The same turns and mirrors carry the whole set onto itself and the rows of a family onto each other. Which other rows belong to the same family as each row named below? List them in the order they appear above.
These 16 rows form 4 families of 4 rows each.
k_662: [-0.28  0.90  0.65  1.90  2.77  2.46  1.20  1.04 -0.41  1.59]
k_314: [-2.63  3.10  0.29 -0.04 -1.42 -0.42  0.76  1.15 -0.09  1.44]
k_797: [-0.28  1.70  0.13  0.34  2.86  1.51  2.91  0.79 -1.24  1.02]
k_696: [ 3.41 -0.45 -1.87 -0.03  2.00  1.40  0.69  0.25 -0.06 -1.86]
k_872: [ 3.46 -1.01 -2.22  0.20  1.09  2.24 -0.24  1.33  0.84 -0.65]
k_450: [ 0.49  0.18 -2.44 -1.88 -2.80 -0.80 -0.86  0.49 -0.01 -1.57]
k_770: [ 1.55 -0.73 -1.67 -1.35 -2.11 -1.82 -1.14  1.36  1.75  0.17]
k_70: [-0.82  1.16  0.81  0.62  3.66  1.47  1.46  2.10 -0.93  0.62]
k_292: [-1.72  2.70  0.66 -1.86 -0.70 -1.34  0.82  2.78  0.35  1.58]
k_800: [ 1.10  1.18 -2.68 -1.82 -3.03 -0.64 -0.49  1.54  1.28 -0.83]
k_56: [ 2.99 -1.62 -2.01  0.87  1.46  0.93  0.86 -0.56  0.10 -0.32]
k_37: [ 3.25 -0.78 -1.69 -1.02  1.46  2.44 -0.28  0.78 -0.58 -1.49]
k_717: [-2.68  1.97  0.55 -1.04 -0.77 -1.63 -0.61  1.79 -0.28  1.67]
k_917: [-0.25  0.97  1.98  0.83  2.97  2.30  0.42  1.38 -0.84  0.61]
k_123: [-3.07  1.90  1.26 -0.11 -1.33 -0.94 -0.14  1.24 -0.36  0.43]
k_992: [ 1.51  0.27 -2.10 -1.60 -2.29 -1.66 -1.42 -0.08  0.61 -0.73]

The rest of the family of k_797: k_770, k_292, k_56
The rest of the family of k_37: k_450, k_917, k_123
The rest of the family of k_662: k_314, k_872, k_800

The same turns and mirrors carry the whole set onto itself and the rows of a family onto each other. Which other rows belong to the same family as each row named below? List them in the order they appear above.
These 20 rows form 4 families of 5 rows each.
k_744: [ 1.41  1.79  3.21  1.24 -0.87 -2.67  0.84 -0.55 -0.45 -3.44]
k_174: [ 2.97  0.14  0.55  2.41 -1.72 -1.43 -0.49  0.23  1.04  0.40]
k_954: [ 1.81  0.51  0.33  2.21 -1.99 -3.00  0.05  0.84  0.82  1.76]
k_400: [-2.41  4.02  0.62  1.23  0.45  0.10 -0.73  2.66 -1.53 -0.27]
k_858: [ 0.63  0.11 -2.36  0.07 -1.30 -0.24 -0.78  0.42 -1.70  1.31]
k_227: [ 0.94  0.77  0.74  1.21 -3.71 -2.96 -0.22 -0.25  0.93  1.41]
k_166: [-2.40  5.14 -0.20  1.14  0.20 -1.45 -0.15  0.48 -1.89 -0.19]
k_72: [-0.44  2.71  0.77 -0.11  3.53 -0.80 -1.65  0.53  0.83 -1.49]
k_16: [-0.81  0.32 -1.50 -1.48 -2.22 -0.15 -1.14  0.56 -1.63  1.07]
k_27: [-0.90  1.64 -0.63 -1.17 -2.20 -1.20 -0.77  0.51 -3.25  1.56]
k_357: [-1.31  1.91  1.19 -1.12  2.83 -2.39 -1.19  0.32  2.02 -1.40]
k_613: [-1.03  2.84  3.00 -1.54  1.75 -2.43 -1.38 -0.13  1.06 -1.91]
k_856: [ 1.29 -0.34  3.10  0.48 -0.87 -1.48  0.35  0.96  0.22 -3.33]
k_293: [ 1.45  1.18 -0.09  1.41 -2.45 -4.06  0.57 -1.58  0.62  0.67]
k_192: [-1.70  3.16  1.13 -1.43  1.44 -2.27 -0.77 -1.56  0.95 -2.74]
k_114: [-1.87  3.24 -1.10  1.15  0.18  1.44 -1.16  1.72 -0.88 -0.40]
k_415: [-3.86  4.13  0.13  0.44  0.05 -1.07 -0.15  1.60 -0.65 -0.62]
k_521: [-0.46  1.93 -0.81 -0.80 -3.43 -0.58 -0.70 -1.03 -2.64  0.17]
k_124: [ 1.37 -0.38  1.52  0.97  0.78 -1.20  0.35  0.44  1.23 -3.57]
k_178: [ 0.79 -0.08  2.81  0.77 -0.78 -3.56  1.44  0.56 -0.08 -2.75]

The rest of the family of k_72: k_174, k_858, k_114, k_124
The rest of the family of k_166: k_744, k_293, k_192, k_521
The rest of the family of k_856: k_954, k_400, k_16, k_357

The same turns and mirrors carry the whole set onto itself and the rows of a family onto each other. Which other rows belong to the same family as each row named below? List them in the order they appear above.
These 18 rows form 3 families of 6 rows each.
k_233: [-0.41 -3.17  5.16  0.21  1.67 -3.58 -2.36  5.46 -1.85 -2.10  2.64  0.77
  0.18  0.45 -0.18]
k_147: [ 0.73 -2.55  0.10  0.71  0.16 -0.47  0.06  5.36 -2.83 -1.86  2.38 -1.61
 -2.68 -1.28  0.12]
k_459: [-0.43 -4.78  4.59 -2.40  1.72 -0.05 -0.46  2.11  1.91 -0.46  1.40  0.52
  0.26  0.34 -0.13]
k_939: [-2.29 -3.33  3.32  0.09  0.45 -1.58 -1.97  3.74  2.00 -2.04  2.24  0.31
  3.33  2.39  1.27]
k_478: [ 2.38 -0.30  1.74 -0.27 -0.96  0.03 -0.76  5.12 -1.23 -0.69  4.28 -0.74
 -2.89 -1.34  1.11]
k_14: [ 1.54 -2.19  2.75 -0.57 -1.05 -1.29 -3.58  6.09 -1.01 -1.13  4.14 -1.27
  2.33 -2.50  2.67]
k_602: [ 0.02 -4.18  1.10  1.71  1.35 -1.32  0.17  1.05  1.25 -1.72  1.71  1.51
 -0.56  1.20 -0.44]
k_547: [-0.21 -4.10  3.89 -2.16  3.14 -1.11 -2.48  5.14 -2.84 -0.14  2.86 -0.79
  0.58 -2.29  2.01]
k_226: [ 1.84 -2.93  3.74 -1.23  1.12 -4.18 -2.36  4.77 -1.39 -0.70  4.21  2.05
  0.77  1.35  1.68]
k_129: [-1.05 -0.21  3.55 -2.09  1.93 -2.97 -3.01  4.22  0.23 -0.27  0.46  1.46
  2.24  1.10  1.59]
k_118: [ 2.50 -3.20  0.05 -1.72  1.31  0.76  0.34  3.07 -0.59  0.03  1.99 -1.05
  0.07 -3.14 -1.28]
k_880: [ 0.28 -1.82 -1.53  0.60 -0.70  0.33  0.70  3.69  1.28 -1.46  1.33 -2.44
  1.39  0.45 -0.01]
k_466: [ 1.45 -2.41  1.32  0.76  1.79 -1.29  0.16  0.91  1.43  0.57  1.70  0.48
 -1.63  2.18  2.25]
k_901: [-0.88 -0.92  2.05  0.35  0.51 -1.30 -2.62  7.29 -2.27 -1.54  2.92 -2.69
  2.21 -0.97  1.70]
k_903: [ 0.22 -5.01  2.91 -1.15  0.08 -2.45 -1.86  2.95  2.16 -0.36  1.45 -0.45
  2.62  2.04  3.51]
k_833: [-0.99 -0.46 -0.49 -1.03  0.28  0.96 -0.90  1.64  1.89 -0.75  1.23  1.73
  0.54 -0.20  1.67]
k_55: [-0.04 -0.07 -0.35 -3.47 -0.57 -0.69 -1.49  6.41 -2.12 -0.95  1.65 -0.39
  0.03 -0.86  1.81]
k_637: [ 2.18 -1.39  0.75  0.24 -1.16  0.54 -0.51  3.18  2.21  0.08  0.64 -3.27
  0.10 -0.98  1.36]

The rest of the family of k_939: k_233, k_147, k_602, k_880, k_901
The rest of the family of k_478: k_14, k_226, k_466, k_903, k_637

